(in the rows, 128 means zero)
Each path below is one point turned by a fixed rotation once a step. After each direction that follows a path, write how fast that rotation turns it, in deg/step (0 if it stays still).
Each turn is a multiple of 5 degrees from 10 to 175, or 0.
Each row of a path follows its step; steps can be skipped.

step 0: [120 128 147 137 127 139 134 137 125 130 131 122 132 135 122 123 129 126
 116 124 126 128 134 115 124 128 130 136 127 130 132 132]
step 1: [120 125 136 135 140 144 137 135 122 130 128 127 120 132 131 127 128 122
 126 118 128 138 136 123 117 127 121 136 125 135 130 127]
step 2: [129 121 131 132 132 132 149 128 126 128 123 133 120 137 136 117 124 125
 124 129 136 134 136 124 116 126 117 128 131 131 134 129]
step 3: [131 125 139 134 129 132 141 121 130 132 127 129 128 134 141 110 121 137
 126 127 129 131 134 127 126 139 123 134 136 132 125 122]
step 4: [128 132 137 131 123 140 137 129 127 133 132 129 129 128 134 121 115 124
 117 131 124 127 124 135 123 139 122 140 141 132 122 126]
step 5: [124 131 132 138 121 132 138 140 132 130 128 129 122 131 126 118 124 116
 120 123 119 137 126 141 128 138 126 135 139 125 133 133]
step 6: [122 129 138 139 126 129 137 133 131 126 118 129 122 130 127 122 122 114
 126 120 134 140 136 135 126 136 134 127 130 120 117 130]
step 7: [124 128 146 134 128 126 129 130 136 118 129 130 112 135 123 120 119 126
 128 124 139 134 125 127 119 137 128 125 131 131 119 129]
step 8: [126 123 140 136 135 122 123 142 129 122 130 125 127 132 123 114 116 131
 116 130 134 134 126 128 125 132 116 128 129 133 121 126]
step 9: [119 122 142 134 133 126 123 135 138 136 136 127 132 126 128 120 122 121
 117 137 134 139 137 131 126 126 120 135 130 133 130 127]
step 10: [133 119 128 144 124 134 127 133 138 136 138 126 122 119 130 122 123 119
 125 128 132 141 139 124 119 126 123 133 131 132 127 127]
step 11: [130 120 132 145 112 133 134 129 130 134 124 122 121 128 124 121 125 122
 121 127 137 126 139 118 128 130 123 125 136 138 126 129]
Speeds:
[130 128 125 128 129 129 129 129 123 128 124 127 132 125 129 130 124 125
 124 129 130 127 129 128 126 126 127 127 127 126 122 127]	160
[122 130 124 130 126 130 128 129 128 126 128 126 128 125 127 130 128 125
 128 129 126 132 131 128 126 127 128 133 126 125 131 129]	80
[126 131 130 129 132 125 128 129 125 123 125 128 126 131 126 130 132 127
 127 124 131 127 128 127 125 127 129 128 127 129 128 127]	60
[127 129 129 127 126 129 132 126 126 127 124 130 128 125 130 124 131 125
 132 129 124 125 126 128 127 128 126 129 131 128 128 123]	35
[130 123 132 130 129 129 125 131 125 130 128 131 129 126 126 127 127 128
 130 130 130 128 130 124 126 125 127 130 123 130 133 126]	40
[123 129 133 128 130 129 126 125 129 131 125 128 132 128 130 129 129 128
 129 128 129 129 133 129 132 130 131 129 127 128 125 126]	125
[131 129 129 130 124 126 129 124 131 125 129 126 128 127 130 126 128 130
 130 128 131 128 130 123 124 129 133 129 128 124 126 127]	95

step 0: [135 120 129 127 142 137 126 142 133 118 117 124 128 136 131 128 125 126
 124 123 119 129 128 131 129 131 132 124 121 126 140 131]
step 1: [138 128 125 122 124 134 118 136 135 124 120 122 116 132 129 132 128 124
 125 132 126 128 123 140 128 134 135 123 138 116 126 132]
step 2: [139 127 124 121 118 124 112 133 134 139 121 121 127 131 128 135 137 118
 130 132 121 132 133 131 129 132 129 126 128 133 129 118]
step 3: [138 126 127 137 125 130 118 132 133 141 126 131 133 137 129 124 138 126
 120 128 118 133 126 132 136 129 120 139 119 126 131 134]
step 4: [125 126 116 130 116 131 125 128 138 138 138 133 126 130 133 133 123 133
 120 126 119 123 114 131 130 135 127 133 123 120 127 133]
step 5: [123 137 121 127 131 128 131 133 135 137 136 119 130 125 143 141 135 136
 130 126 124 122 125 129 128 134 129 131 119 127 130 116]
step 6: [131 140 139 134 136 133 131 131 128 137 127 124 127 134 141 128 135 135
 129 123 121 114 126 126 127 132 113 125 133 125 126 128]
step 7: [122 117 136 124 127 131 132 133 132 132 129 129 120 138 127 132 129 124
 124 124 120 109 128 116 128 136 124 116 126 128 126 131]
step 8: [120 118 131 129 137 129 126 134 137 122 127 120 118 133 135 131 143 125
 129 121 124 124 134 127 126 125 140 123 119 123 124 130]
step 9: [133 130 128 131 121 134 126 127 133 126 119 119 116 133 128 127 136 126
 139 121 120 127 127 134 126 115 126 122 130 120 112 129]
step 10: [132 120 121 128 121 124 132 136 130 135 125 122 126 137 117 131 131 117
 134 130 126 128 127 126 129 128 118 132 120 131 109 122]
step 11: [126 119 115 134 137 126 127 132 131 130 125 128 131 137 134 126 134 118
 127 123 127 128 120 130 122 127 124 146 122 134 122 135]
Speeds:
[127 127 125 125 123 128 131 126 127 129 125 129 129 128 127 132 125 126
 129 127 124 127 128 126 127 125 127 124 126 130 132 125]	140
[126 129 131 124 128 129 128 130 128 121 128 126 125 128 129 127 128 127
 129 128 124 128 135 126 127 130 125 125 128 127 128 131]	45
[129 133 132 127 127 130 124 126 128 129 127 124 130 125 126 128 131 131
 133 130 126 128 128 128 129 128 126 127 129 132 125 125]	100

step 0: [128 123 138 128 137 133 128 133 112 127 122 124 125 124 135 130 120 127
 134 133 126 130 125 134 130 110 123 122 128 134 122 131]
step 1: [122 131 120 128 123 127 128 133 127 128 140 125 138 140 124 135 132 129
 131 138 132 121 133 131 131 118 114 123 127 126 119 124]
step 2: [126 134 117 121 120 131 129 134 135 121 132 131 126 121 131 127 122 131
 125 123 120 129 121 138 145 130 128 128 136 124 120 135]
step 3: [123 120 123 122 147 124 129 134 137 132 127 137 125 120 126 131 126 132
 125 132 128 131 131 141 118 133 124 134 129 121 124 124]
step 4: [129 132 127 129 127 135 139 126 120 137 126 128 132 118 122 123 120 115
 124 133 132 138 126 130 125 125 119 122 135 121 136 120]
step 5: [120 132 131 124 133 133 122 131 121 127 130 117 123 130 121 126 126 129
 137 111 133 128 123 132 125 111 123 125 126 125 123 126]
step 6: [133 133 118 114 124 123 117 132 130 132 142 125 142 130 132 134 130 128
 122 127 124 132 131 126 122 122 130 119 131 124 121 132]
step 7: [134 121 124 129 126 122 129 130 120 131 127 125 129 120 145 123 123 135
 128 126 120 134 122 144 133 134 123 128 126 128 117 129]
step 8: [125 124 127 136 139 131 128 138 129 124 121 129 125 129 122 131 124 134
 129 145 126 138 137 132 124 122 117 122 132 131 121 123]
step 9: [122 136 125 125 120 137 136 135 121 129 131 135 129 122 125 129 128 124
 127 135 134 124 123 126 141 117 119 127 123 114 126 125]
step 10: [116 126 127 117 132 136 121 129 139 127 133 131 135 122 122 124 129 130
 134 114 123 118 128 138 130 125 124 127 137 128 120 127]
step 11: [133 123 125 119 140 119 132 133 126 135 137 129 134 127 131 135 120 118
 116 128 121 131 122 134 124 128 131 128 140 121 131 129]
Speeds:
[128 124 132 130 127 129 128 131 126 126 125 130 133 130 130 128 130 131
 128 130 124 127 128 124 131 127 126 127 129 126 124 128]	45
[129 126 128 128 124 126 130 129 129 132 130 127 129 126 125 127 129 125
 132 130 127 132 123 126 132 131 128 126 125 127 129 130]	145
[126 129 132 127 125 128 124 129 126 127 134 128 132 128 127 130 124 127
 131 127 129 121 127 128 128 126 128 126 128 129 129 128]	80
[127 125 128 130 127 125 125 129 128 124 128 129 129 127 129 126 122 128
 128 130 125 131 128 130 124 132 130 132 127 125 130 128]	85

step 0: [124 125 124 138 122 141 130 133 127 139 129 127 138 135 131 135 134 123
 126 133 129 128 131 125 136 125 135 116 119 136 125 125]
step 1: [121 128 124 122 144 130 133 119 135 123 124 125 135 138 132 125 126 124
 125 128 129 126 122 124 142 130 117 120 123 123 126 129]
step 2: [126 139 114 123 133 127 129 123 121 130 129 132 119 124 124 134 128 127
 128 128 124 127 145 122 130 135 116 131 131 126 139 129]
step 3: [133 134 129 123 126 127 128 123 126 124 119 132 132 138 139 135 125 125
 126 131 132 136 135 128 119 131 136 140 137 139 129 137]
step 4: [134 121 128 130 125 123 146 129 128 126 129 132 129 130 133 128 130 114
 129 127 131 126 122 133 119 130 134 129 131 127 132 109]
step 5: [136 128 139 118 134 126 137 121 123 131 131 123 128 123 114 116 139 132
 123 136 127 122 121 129 125 133 131 125 132 126 129 131]
step 6: [128 129 133 134 124 130 125 126 130 128 120 117 115 120 116 128 129 132
 141 127 125 135 127 136 132 133 123 137 128 137 122 126]
step 7: [130 131 143 136 117 129 116 133 139 132 123 128 125 132 134 125 126 135
 121 122 128 135 127 128 126 126 125 118 133 132 136 121]
step 8: [115 119 128 129 128 138 120 136 137 123 129 137 138 125 126 125 133 126
 133 127 131 118 123 134 125 124 123 129 135 118 135 128]
step 9: [122 133 137 122 139 129 127 139 116 130 130 132 128 127 124 140 118 138
 126 129 124 120 128 127 128 125 127 131 127 116 119 128]
step 10: [128 131 119 141 123 132 134 129 125 126 132 134 129 130 127 120 109 134
 128 126 120 133 134 127 131 127 136 130 132 126 118 137]
step 11: [133 124 129 134 126 127 119 114 123 121 140 127 126 135 142 126 129 121
 131 116 123 122 125 123 124 128 134 124 120 127 126 129]
Speeds:
[125 124 129 128 126 134 128 127 125 127 127 125 128 127 129 127 130 126
 128 129 128 128 128 128 129 129 132 129 130 127 131 136]	140
[129 129 127 125 129 129 127 126 130 131 126 131 131 129 127 123 128 132
 126 130 130 129 130 130 128 125 131 125 133 131 125 131]	155
[121 129 133 130 129 128 127 130 131 128 132 128 133 126 127 130 128 129
 128 126 124 130 131 130 131 127 128 126 128 128 127 129]	40
[128 130 126 125 129 127 128 127 126 125 128 129 129 125 126 129 131 129
 131 125 124 123 125 130 126 126 126 124 128 130 132 131]	110

step 0: [131 133 127 119 131 134 134 145 138 132 128 135 125 128 137 130 134 121
 121 131 128 135 126 137 126 117 124 131 124 125 131 138]
step 1: [119 128 130 120 123 128 133 127 139 138 124 127 125 122 129 136 124 133
 132 123 118 116 139 125 128 127 126 138 137 135 127 136]
step 2: [140 133 133 118 125 133 134 119 129 128 139 129 129 129 124 120 117 138
 136 124 128 133 140 134 126 136 127 129 129 127 127 120]
step 3: [134 135 126 137 134 132 138 133 126 128 128 138 129 127 132 115 124 136
 121 129 128 129 127 128 123 119 125 131 112 132 136 134]
step 4: [116 135 122 131 127 127 131 130 135 121 125 131 126 118 128 136 135 131
 126 127 115 122 130 130 138 135 114 128 123 135 135 128]
step 5: [131 131 127 110 124 130 132 128 129 130 145 132 130 136 123 131 133 123
 128 119 128 134 128 127 136 137 131 129 133 133 140 127]
step 6: [137 125 122 131 139 135 125 125 127 134 135 134 125 122 126 125 122 130
 123 119 137 121 127 122 123 122 131 145 128 137 131 132]
step 7: [131 135 123 132 136 126 126 130 129 125 125 130 123 114 137 130 131 134
 121 129 132 130 142 131 130 135 115 133 132 119 129 115]
step 8: [124 138 127 116 120 128 140 130 121 134 129 125 123 132 134 124 136 124
 112 132 122 129 136 128 127 128 135 124 129 130 137 124]
step 9: [132 116 122 120 125 138 128 121 130 120 127 120 128 123 127 129 122 126
 122 127 120 121 132 121 123 130 131 133 120 146 129 131]
step 10: [133 116 134 129 132 133 127 126 135 124 136 132 137 121 131 129 128 133
 127 130 132 140 134 115 127 137 118 128 126 120 137 123]
step 11: [119 132 130 137 127 143 131 125 124 143 133 137 121 130 131 122 142 129
 119 128 130 123 125 125 124 132 128 126 125 122 133 128]
Speeds:
[125 128 126 128 130 131 124 131 130 131 131 130 126 127 127 130 132 126
 129 125 131 131 123 129 129 129 128 132 132 128 126 129]	60
[130 127 126 128 121 126 126 128 127 130 129 126 129 130 127 129 126 126
 129 128 126 130 129 127 126 131 126 129 132 133 129 132]	95
[130 124 123 125 127 128 125 127 128 124 126 131 126 130 126 125 129 128
 129 128 128 129 127 129 124 123 126 131 125 127 129 129]	115
